Named turns come first, each shown by rows before and after it. Which turns, in which order, take the first row of each pair that follows to the second? Write the first one first, as in the answered first pair.
Y (before -> after):
[  9 -17 -23 -37  21   4  31  -8  17  52  15  28   6   4  13  16  -3  24]  ->  [ 22 -16 -25 -10 -20  23  18 -15 -19  21  -3 -38  25   0  44  15  -7   4]
[-19 -12 -10  -9  14 -15  18  -5 -21  38  17  31 -10  21 -11 -19 -21  -4]  ->  [ 12 -27 -20  -2  -8  23   0  -7 -26  32  -9  -5  -4  28  12 -28 -10 -11]
[-15  23  16   1  27 -22  -4   1  43  -8   8  36 -24  -5 -44  -9   3  14]  ->  [ 26   1  -8  10 -23  38 -35   0  30  -5 -40 -30  -7  11   0 -33  32   2]
B (before -> after):
[ 12  12  -1  27  -7  13   4   8  11   5 -12 -14   1 -26  23  10  -4   9]  ->  [-11  16  16  24  -8 -12  -7   0   7 -10  -2 -18 -13   2 -17   4 -15   0]
[  8 -17 -22 -17   1  12 -14  -4   9   8  -8  -1  13  17  -5 -10 -23  -9]  ->  [ 17  -7 -19  -2  15  13 -15   8  31  11 -16  11  16  -4  -1 -11 -15  -1]
[ -4  15   9  22 -16  42   1 -11   1  10 -12 -52   9 -23  14 -17   4 -10]  ->  [-18  30  28  34  -8  20  -7 -13  10  -5 -11 -49   4 -24  -9 -22   4 -15]
R (before -> after):
[ -1  -8   9   4 -19  14 -17   0   2 -25  -9 -10   8   9 -32  -1 -15  -3]  ->  [  5  -7   7   5 -17  28 -19   5  11 -20 -14  -6   9   5 -25   0  -6  -1]
[ 12  16   5  28 -27   8 -13  24 -13 -30  -4 -16  -9  -5   4   6   9 -25]  ->  [ 14  28   7  32 -13   6 -15  26   7 -28  -6  -1 -19 -17  -8  -2  13 -17]
[-10   3   0  24   6  19   3 -13  20  17 -21  -6  -3 -15  19 -21  16  16]  ->  [-41   9  13  18   7 -21   8 -19  -6   4  -1  -4 -10   3  -9 -14 -11   2]
T (before -> after):
[ -1  20   8  22  -5  -7 -25  -6  -2  -6 -18 -30 -19  13 -38 -22   2   3]  ->  [  5  28   8  41   4 -11 -19   1   7  -8 -15 -25 -13 -19 -15 -10   6  13]
[ 13  12 -11  29   2 -14  13  -4  -2  -9  11 -22  18 -28  42  21  -2   9]  ->  [-10  -8  -8  -3   0 -30  18 -11 -34  -1  27 -18  19  10  21  26 -22  -2]
[ -4  13   9  -1  -7   2  22  21   0 -15   0 -15   7  -8  13  15   2 -24]  ->  [ -7  10  11 -11  -9   2  21  22  -9  -9  -2 -10   7   6   4  12  -7 -28]
[-29  -3  -5  14  17  -3  15 -17 -24   3   8   0  14   5 -17  15 -12  -3]  ->  [-23  -4  -6   7  10  11  -9 -21 -17   7 -11 -15   5  20 -31  -2  -4  -7]
Pairs:
Each pair is 2 to 3 turns apart.
[ 10 -29 -17 -18   9  14  27  10  -1  29  14  21  12  -5  30  12  -3  14]  ->  [-19 -16   3 -25   6 -21   6  -4 -16   9  22  18  -7  30 -21   7 -20  -6]	B, B
[ 10  10   8  15  24 -38 -13  -4  47  14 -13  -6  -5 -27  -2  -6   7  18]  ->  [-10  11  19   8  18 -60  -9 -14  19   3   4  -9  -5 -14 -15  -1 -14   8]	R, R, R
[ 10 -18 -12 -28  -4  19   8   5   3  27 -10   7  -1   4   2  -7  11  -3]  ->  [  1 -17 -10 -31 -14   9   7   2 -19  20  -5   1   1  11   3  -5  -4 -10]	R, R
[ 14  -6   0  -5 -22  27 -16  11 -13   7 -17 -24  -8   7 -13 -12  32  -8]  ->  [-18   5  14 -10   2 -27  17  11 -32  -2  24   6 -10  -4 -23  20  -1 -10]	T, Y, T
[  7  -9 -15   5 -12   3  29   0 -15  -4   2 -15  13 -37  50  23  -3  10]  ->  [ 10 -29 -15 -36 -13  34  -1  -7   9  26 -20  -8 -10  12  10 -13  16   9]	R, T, Y
[  8  25   8   4 -22 -30 -24 -16  -8 -10   2 -11 -20  24 -42 -20   4 -19]  ->  [ 20  21   2   2 -27 -19 -29 -20  -6  -3  -7 -20 -19  29 -39 -26  14 -17]	Y, Y
[ 14   7  13  25   6  -1 -12  -1  44 -14 -18  10   2 -21 -30 -12   5   3]  ->  [  2 -20   6  -1 -27  -9   7 -11 -32 -11   6 -22  21  18   0   2 -28 -29]	T, R, T
[  0  -4 -21  12 -10 -20  21   4 -24  18 -10  -1  13 -21  26  10  -7  -7]  ->  [ 14 -11 -24  -1  -9   9  -2   7   6  29 -35  -4   2  -2  10 -17  17  -2]	Y, B, Y
[  0  -7   1 -30   1   1   0  -6  15  14   3   3  -7  24 -22 -17  13   5]  ->  [ 13  20   1  16   7  -1  17   6  28  -5   2   0   7 -26   6   0  14  15]	Y, R, T
[ -4 -26  -7 -17  11 -15  34   2 -22  20  29  28  17  -3  19  31 -13   5]  ->  [ -9 -12  -2 -13  20 -18  29   5  -3  21  27  38   8 -14   5  22 -11  11]	R, R
[  9   1  -3 -13  -4  32 -23  -3  30  18 -34  -7 -17  11  -4 -22  22  13]  ->  [  4 -13  -5 -18 -28  29 -18 -10  -9  15 -27 -30  -5  27  10 -17   6  -5]	R, R
[ -3 -27  -1 -35   0   9 -10  -4 -17  24  -1 -22 -17  30 -20 -29   0  -8]  ->  [  5  -2  -4  15  28  -4  27  10  17  13  14  12  -5 -47  18   6   8  18]	R, T, T
[-24  -6   7 -23 -12 -17  -5 -13 -32 -10  31  14   2  36 -13   9 -26 -19]  ->  [-12 -15  -5 -19 -30   8 -13 -10 -41  -8  11 -13   8  42   3  -1 -13 -23]	Y, Y
[ -4 -16   8 -19 -11  -7  -1  -5 -23   2  12  -4 -13  38 -13  12 -19  -9]  ->  [ 10   1   1  23   2  -9  12   9  -2  -7   9   5   1 -26  29  24  -4   7]	T, T, T
[ -1  -1 -11  11  12  -6  22   3  19   8  30   2  11 -37  19  18   5  12]  ->  [-14  -9  -1 -25  15  -4   4   1  26  28  22  17 -13   6 -23  -5   8   8]	T, Y, R
[ -8 -11   0  10 -14  23 -16  14  -9 -10 -29 -42   1  29 -27   2   7   5]  ->  [ -7  -8  -3   8  31   9  20  26  20  11  -6  21   0  -8 -11  30   7  34]	T, T, Y
